128 stands for zero in the data rows.
Some points, each followed by its number:
[105 142 100 106 150 143 115 107 107 141 158 153 111 113 103 144 144 116 121 107 109 121 119 126] 0
[126 113 127 116 112 106 120 123 134 117 103 106 124 120 112 110 106 117 126 121 138 124 111 115] 1
[107 118  97 102 114 113 112 110 107 120 106 104 104 109 101 113 109 117 118 118 109 117 115 118] 2
[151 115 164 168 110 107 142 150 139 112 104 106 144 143 163 110 106 124 126 139 129 140 138 116] 3
[112 114 101 106 111 107 117 113 109 116 104 103 107 127 102 109 105 117 116 117 118 116 119 115] 4
[182 114 198 194 111 107 169 180 183 118 103 157 187 167 197 108 105 169 170 167 169 169 122 117] 5
[107 113  97 103 111 110 114 111 111 115 103 103 103 109 101 110 106 114 115 113 115 117 118 117] 6
[161 113 175 176 111 107 150 160 159 113 103 112 166 149 175 110 105 149 154 154 132 153 121 115] 7
[110 114 102 103 111 111 120 113 110 116 104 103 104 106 101 111 105 108 113 113 138 113 122 117] 8
[107 133 100 102 133 149 115 109 105 134 139 117 103 113 102 138 141 110 110 110 113 116 126 134] 9
[163 116 178 172 109 106 149 160 160 119 106 113 159 145 172 108 106 136 137 147 158 138 142 122] 10
[108 144  97 103 151 160 124 113 105 141 167 147 100 111 103 155 161 119 118 124 109 115 148 142] 11
[120 115 113 109 111 107 121 118 123 116 105 104 109 121 106 110 105 123 117 112 140 116 131 116] 12
[109 137 101 103 139 144 117 111 107 134 153 126 103 103 102 142 150 107 113 119 114 111 142 138] 13
[108 158  98 105 167 166 116 112 108 150 181 171 100 106 107 167 172 111 116 116 114 113 153 141] 14
[168 113 184 185 112 107 157 168 169 116 102 124 178 154 186 110 105 163 161 157 140 163 109 113] 15
[108 116  97 102 111 113 115 112 110 116 103 103 100 105 100 111 106 114 111 114 134 114 126 119] 16
[138 116 160 144 111 105 131 132 131 116 104 107 158 135 134 111 105 125 141 132 144 128 125 119] 17
[109 115 102 103 111 105 111 109 108 122 103 103 117 116 101 109 106 110 120 120 116 114 116 118] 18
[171 115 186 183 110 106 157 168 172 116 105 123 175 160 185 108 107 165 159 160 153 156 140 118] 19
[140 115 152 134 110 107 130 135 142 117 104 105 133 153 129 109 106 133 126 135 140 129 126 116] 20
[107 143 100 103 148 162 117 111 105 143 161 133 103 106 104 154 161 113 110 111 118 116 125 145] 21
[172 114 187 183 112 107 160 170 175 114 103 133 175 161 185 109 106 165 160 156 161 160 115 116] 22
[153 113 164 168 111 106 140 154 144 115 103 110 155 122 167 109 105 136 138 143 135 144 120 115] 23
[111 114 104 103 111 107 112 112 122 116 103 102 114 115 102 109 106 136 121 124 118 117 120 115] 24
[108 146 102 102 153 159 113 108 108 145 167 144 108 132 102 155 165 102 115 124 109 114 134 148] 25
[162 114 179 176 110 105 151 157 158 114 104 112 169 150 175 108 107 132 151 151 132 147 128 119] 26
[125 114 117 119 111 108 130 128 113 116 104 104 114 113 112 110 106 111 121 135 134 120 128 117] 27
[165 115 180 178 111 111 152 164 165 111 103 117 167 145 180 112 104 154 151 145 156 155 116 112] 28
[109 149 100 102 154 166 118 111 106 145 172 145  99 124 103 160 169 104 108 116 113 111 148 151] 29
[107 131  97 102 128 132 110 110 109 131 127 115 104 112 102 127 126 133 119 117 115 115 128 129] 30
[146 115 160 127 111 106 139 136 150 115 104 108 143 132 125 109 107 129 134 135 146 123 128 118] 31
[177 116 193 188 110 108 164 174 178 116 105 142 181 163 191 109 105 165 164 162 168 161 144 119] 32
[165 116 181 180 110 107 152 163 160 118 105 113 171 158 180 110 106 151 149 154 143 153 133 118] 33
[116 113 112 105 111 106 114 114 131 120 103 105 130 126 104 107 105 147 142 125 126 119 111 116] 34
[108 159 104 102 168 174 117 109 106 157 184 169 108 118 106 171 180 100 111 113 109 113 150 159] 35
[108 148 101 103 153 163 113 110 107 144 169 141 110 117 103 160 167 108 117 130 115 114 138 150] 36
[107 163 101 103 173 180 113 108 108 163 187 173 111 134 109 175 183 114 120 122 108 121 138 163] 37
[107 136  99 103 143 154 117 111 106 143 155 131 105 110 102 143 154 108 119 113 116 117 121 142] 38
[150 115 164 157 110 107 140 147 144 115 104 107 153 136 154 110 106 135 139 147 141 135 127 116] 39
[108 150  98 103 159 168 116 111 106 150 174 156 105 110 104 162 171 105 114 115 111 116 135 152] 40
[108 115 102 103 112 109 111 109 112 118 103 103 121 119  99 110 107 107 125 131 116 116 112 123] 41
[109 165 100 102 173 180 116 110 107 163 189 175 109 111 111 177 184 109 115 117 117 114 152 163] 42
[107 116  98 103 113 109 113 109 108 117 104 103 105 112 100 110 107 121 117 116 105 117 118 115] 43
[147 115 162 135 111 107 135 138 146 117 103 108 135 121 135 109 106 117 125 132 150 124 120 116] 44
[127 113 115 119 111 107 124 127 131 114 102 106 118 114 117 111 104 134 125 122 139 126 111 112] 45
[152 115 167 161 110 107 145 146 148 115 105 107 152 148 157 108 107 140 138 142 130 135 132 118] 46
[108 163 100 102 171 177 115 109 108 159 187 173 105 120 109 174 182 118 114 119 108 113 152 159] 47
[164 113 179 178 112 109 152 163 164 117 102 120 170 143 180 110 104 162 156 148 145 157 109 113] 48
[166 114 181 175 110 106 148 161 166 115 103 119 166 142 178 111 105 153 146 147 155 148 119 114] 49
[106 163  97 103 173 178 114 109 108 160 187 175 112 112 110 175 182 125 128 122 103 122 142 158] 50
[107 115  95 102 111 120 112 111 110 118 103 103 100 118 100 112 109 122 110 111 114 119 118 123] 51
[159 113 175 165 111 105 143 153 162 115 103 111 161 153 167 108 107 146 143 148 137 142 119 116] 52
[107 162  97 102 170 177 113 109 108 157 185 171  99 126 109 174 181 122 106 108 109 114 151 156] 53
[107 150 101 103 158 157 115 109 108 146 172 160 116 115 104 157 163 127 132 129 106 117 141 140] 54
[106 154  99 103 164 171 115 109 107 153 178 163 114 108 105 167 175 112 127 122 105 121 125 154] 55
[177 115 192 190 112 108 164 175 175 118 103 140 182 162 192 110 106 165 164 164 158 166 121 117] 56
[111 115 105 103 112 108 113 113 118 113 103 102 108 115 103 111 106 125 114 116 127 117 116 114] 57
[107 119  98 103 117 120 114 110 107 125 111 107 106 113 101 119 118 109 114 112 112 118 111 128] 58
[107 155  99 103 163 170 116 112 105 151 178 162 104 112 106 167 174 110 116 120 114 116 138 151] 59
[111 115 102 103 111 109 115 112 117 115 103 102 104 111 101 109 106 112 113 115 135 114 122 116] 60
[169 116 186 184 112 107 157 167 167 121 103 123 178 164 185 109 105 155 158 152 152 160 114 119] 61
[106 137  97 104 146 153 117 112 105 136 152 137 106 105 103 146 150 115 121 119 108 122 117 132] 62
[154 113 166 163 111 107 139 152 160 112 102 111 157 133 163 111 105 150 150 146 141 145 115 112] 63
[108 177  99 103 186 192 117 110 107 173 201 189 101 112 139 189 196 116 109 107 125 112 164 172] 64
[111 116 113 104 111 105 114 109 115 117 105 102 115 132 101 109 108 110 111 112 120 111 121 119] 65
[109 120  99 105 116 106 109 108 109 121 108 109 106 109 101 110 109 113 116 124 106 114 123 115] 66
[106 151 101 103 161 161 117 108 108 140 174 162 108 119 104 161 166 111 116 106 108 117 139 138] 67
[107 148  97 103 156 164 118 110 107 145 171 151 103 130 103 158 166 121 112 114 109 117 138 146] 68
[137 115 125 133 112 114 132 141 139 117 102 108 116 107 135 113 104 148 125 120 153 134 115 112] 69
[107 156  97 102 164 173 112 109 108 154 180 163 103 106 107 168 176 117 113 114 107 116 143 155] 70
[164 116 178 170 111 106 144 161 165 122 104 117 168 149 172 110 106 151 148 151 161 145 128 119] 71
[109 116 101 103 112 110 114 111 108 117 103 103 104 115 101 111 105 112 109 108 131 117 116 115] 72
[108 115 100 103 112 110 113 110 107 122 103 103 111 116 100 110 108 111 119 119 116 116 110 124] 73
[108 166 101 103 175 181 113 110 108 164 191 176 111 128 111 178 186 119 121 128 106 113 157 165] 74
[156 116 169 169 110 107 139 152 153 121 104 110 160 144 168 107 105 145 146 147 144 143 129 119] 75
[154 115 162 170 111 111 150 157 145 112 104 111 145 112 171 113 104 155 135 130 146 147 131 112] 76
[159 115 176 169 110 105 150 156 159 115 105 111 165 159 168 109 107 145 148 150 144 143 133 118] 77
[106 151  99 103 160 161 113 108 110 148 173 159 109 137 103 161 167 115 115 115 107 119 126 142] 78
[111 126  97 108 120 109 119 113 107 118 114 118 103 109 102 116 110 118 115 123 112 119 140 114] 79
[162 115 180 180 111 105 148 159 155 121 104 112 174 159 178 109 107 147 154 152 123 155 116 119] 80
[138 114 153 145 111 105 134 134 129 117 103 107 157 126 134 109 105 123 145 143 129 135 113 118] 81
Which three points above are nearest to each new point by angle? Their numbers follow each, nearest first.
[186 114 202 198 112 104 172 184 187 117 104 163 192 172 201 111 106 174 174 173 171 173 119 117] 5 56 22
[108 153 100 104 162 160 115 108 108 147 174 164 104 118 104 159 165 106 110 112 115 114 133 138] 67 40 59
[153 115 161 168 112 107 140 154 149 116 103 108 157 144 166 110 106 152 148 153 126 147 126 116] 7 75 80
[107 135  98 103 137 141 113 113 107 133 149 120 104 132 100 138 144 114 115 126 109 116 145 135] 13 9 25
[183 116 199 195 112 105 169 180 184 116 103 158 190 172 197 110 106 172 172 170 170 171 115 119] 5 56 22
[110 127 101 102 119 129 117 111 107 130 122 107 102 129 100 120 128 104 107 113 126 111 133 138] 58 30 51
[147 114 162 158 113 109 143 147 148 118 103 110 156 140 153 110 106 147 142 132 146 142 110 116] 63 52 28
[106 115  98 103 112 119 115 109 110 116 103 103 101 110 101 112 107 129 114 107 118 119 113 118] 51 6 2
[126 115 134 137 111 107 131 121 126 119 104 106 147 139 123 108 106 142 132 113 115 132 114 117] 81 17 20
[106 133  96 102 135 137 113 110 108 130 134 125  98 107 103 134 126 128 111 109 113 117 124 120] 30 9 62
[112 116 106 102 109 105 114 110 112 117 106 101 106 133  99 108 109 104 109 126 111 108 147 124] 65 4 66
[116 114 107 105 111 107 116 112 127 114 103 103 108 115 104 108 106 130 117 110 125 115 118 114] 57 24 60
[106 150  98 103 160 165 110 109 108 151 172 158 111 113 105 162 168 126 121 119 105 122 122 145] 55 70 59
[107 134  97 103 137 151 114 110 106 131 142 118 102 111 102 142 148 113 108 110 106 119 122 134] 9 38 62
[125 115 115 111 112 112 128 127 128 114 102 106 122 112 110 112 104 145 130 129 144 124 121 114] 45 34 1
[108 138 102 102 141 142 110 109 106 143 155 129 116 127 102 143 151 111 121 130 113 114 132 141] 25 36 38
[119 116 118 106 110 105 118 113 113 118 105 102 118 123 103 107 108 103 112 125 131 111 134 123] 65 60 8
[107 136 103 103 141 143 119 108 107 132 152 130 113 122 101 140 149 106 122 115 108 116 129 138] 38 13 62
[169 115 183 179 110 106 156 167 171 112 105 123 170 155 180 109 106 159 157 155 160 152 138 118] 19 32 71
[108 124 101 103 118 137 127 113 104 123 120 107 103 103 102 128 125 107 116 112 121 113 136 132] 58 30 9
[188 115 203 200 112 108 175 186 188 115 103 166 192 172 203 111 105 177 174 172 174 175 117 115] 5 56 22
[108 116 101 103 113 113 126 109 105 117 105 103 104 112  99 110 108 105 112 108 114 116 122 123] 6 72 73
[107 131  99 103 134 127 116 110 106 130 134 125 106 114 102 130 129 116 115 117 107 116 124 125] 30 9 13
[154 116 169 168 109 104 144 151 143 117 105 108 158 155 164 108 106 136 138 147 131 138 143 120] 46 77 26
[143 113 158 162 111 105 140 144 126 115 103 109 155 134 150 110 105 109 141 150 125 140 121 117] 81 39 3
[130 116 119 124 111 109 126 130 122 119 104 105 121 121 121 110 105 145 121 134 132 123 134 116] 45 27 12
[120 114 117 107 112 107 121 119 127 120 103 106 138 121 105 109 105 135 132 126 148 120 111 118] 34 1 45
[148 116 162 142 110 107 137 142 151 113 105 107 137 148 140 111 106 138 126 130 152 128 131 116] 20 31 39
[108 124 102 103 118 128 117 109 107 130 120 107 107 131 100 123 131 106 114 117 113 113 124 138] 58 51 30
[130 114 129 132 111 108 127 124 121 117 103 104 118 118 121 109 105 110 118 116 132 125 117 115] 1 27 45
[106 130 100 103 137 125 112 107 108 130 129 125 115 109 102 130 130 115 127 119 101 119 113 123] 30 58 9
[124 116 109 111 110 109 115 121 125 119 103 103 108 124 109 109 105 127 112 116 135 118 130 115] 12 57 60
[106 136  98 102 140 149 119 111 107 129 142 130 100 111 102 140 138 114 113 109 118 119 117 129] 9 62 38
[118 116 124 108 111 105 122 114 119 116 104 104 128 139 104 110 106 113 116 112 141 115 117 118] 65 12 1
[107 141  97 105 147 140 112 110 107 134 155 147 105 105 103 145 140 119 115 112 116 115 131 124] 0 62 13
[106 139  98 103 149 157 115 110 106 142 161 138 112 109 103 154 162 116 126 120 103 122 115 143] 62 38 21
[109 149 105 102 153 162 116 108 108 148 171 144 112 145 102 157 169 102 115 125 112 112 146 154] 25 29 36
[131 115 141 115 110 106 126 122 131 119 104 106 140 134 113 109 106 128 128 128 140 120 123 119] 1 31 20
[106 122  98 103 119 130 112 109 107 128 115 108 109 116 101 126 125 119 122 113 110 119 114 132] 58 30 2
[106 118  99 103 114 122 118 107 108 119 106 103 107 134 100 112 113 118 116 109 105 122 111 126] 51 58 73
[127 116 153 155 113 106 137 123 119 117 104 116 157 142 136 111 106 118 134 127 113 140 116 117] 81 17 3
[113 115 111 103 110 105 119 112 116 116 105 103 113 122 102 109 106 115 114 112 139 111 135 118] 12 60 8
[108 148 102 103 155 163 119 108 107 148 170 152 116 114 103 158 167 111 132 118 118 116 122 150] 55 40 59
[107 143 103 102 148 157 109 106 108 140 164 135 110 114 103 154 162 104 111 110 112 114 124 144] 21 38 25
[110 136 103 108 132 114 118 110 107 134 138 137 123 123 101 121 126 107 131 139 112 118 136 128] 79 13 30
[109 124  96 106 119 111 118 112 107 118 110 113 102 110 102 115 110 127 118 130 106 119 133 115] 79 66 43
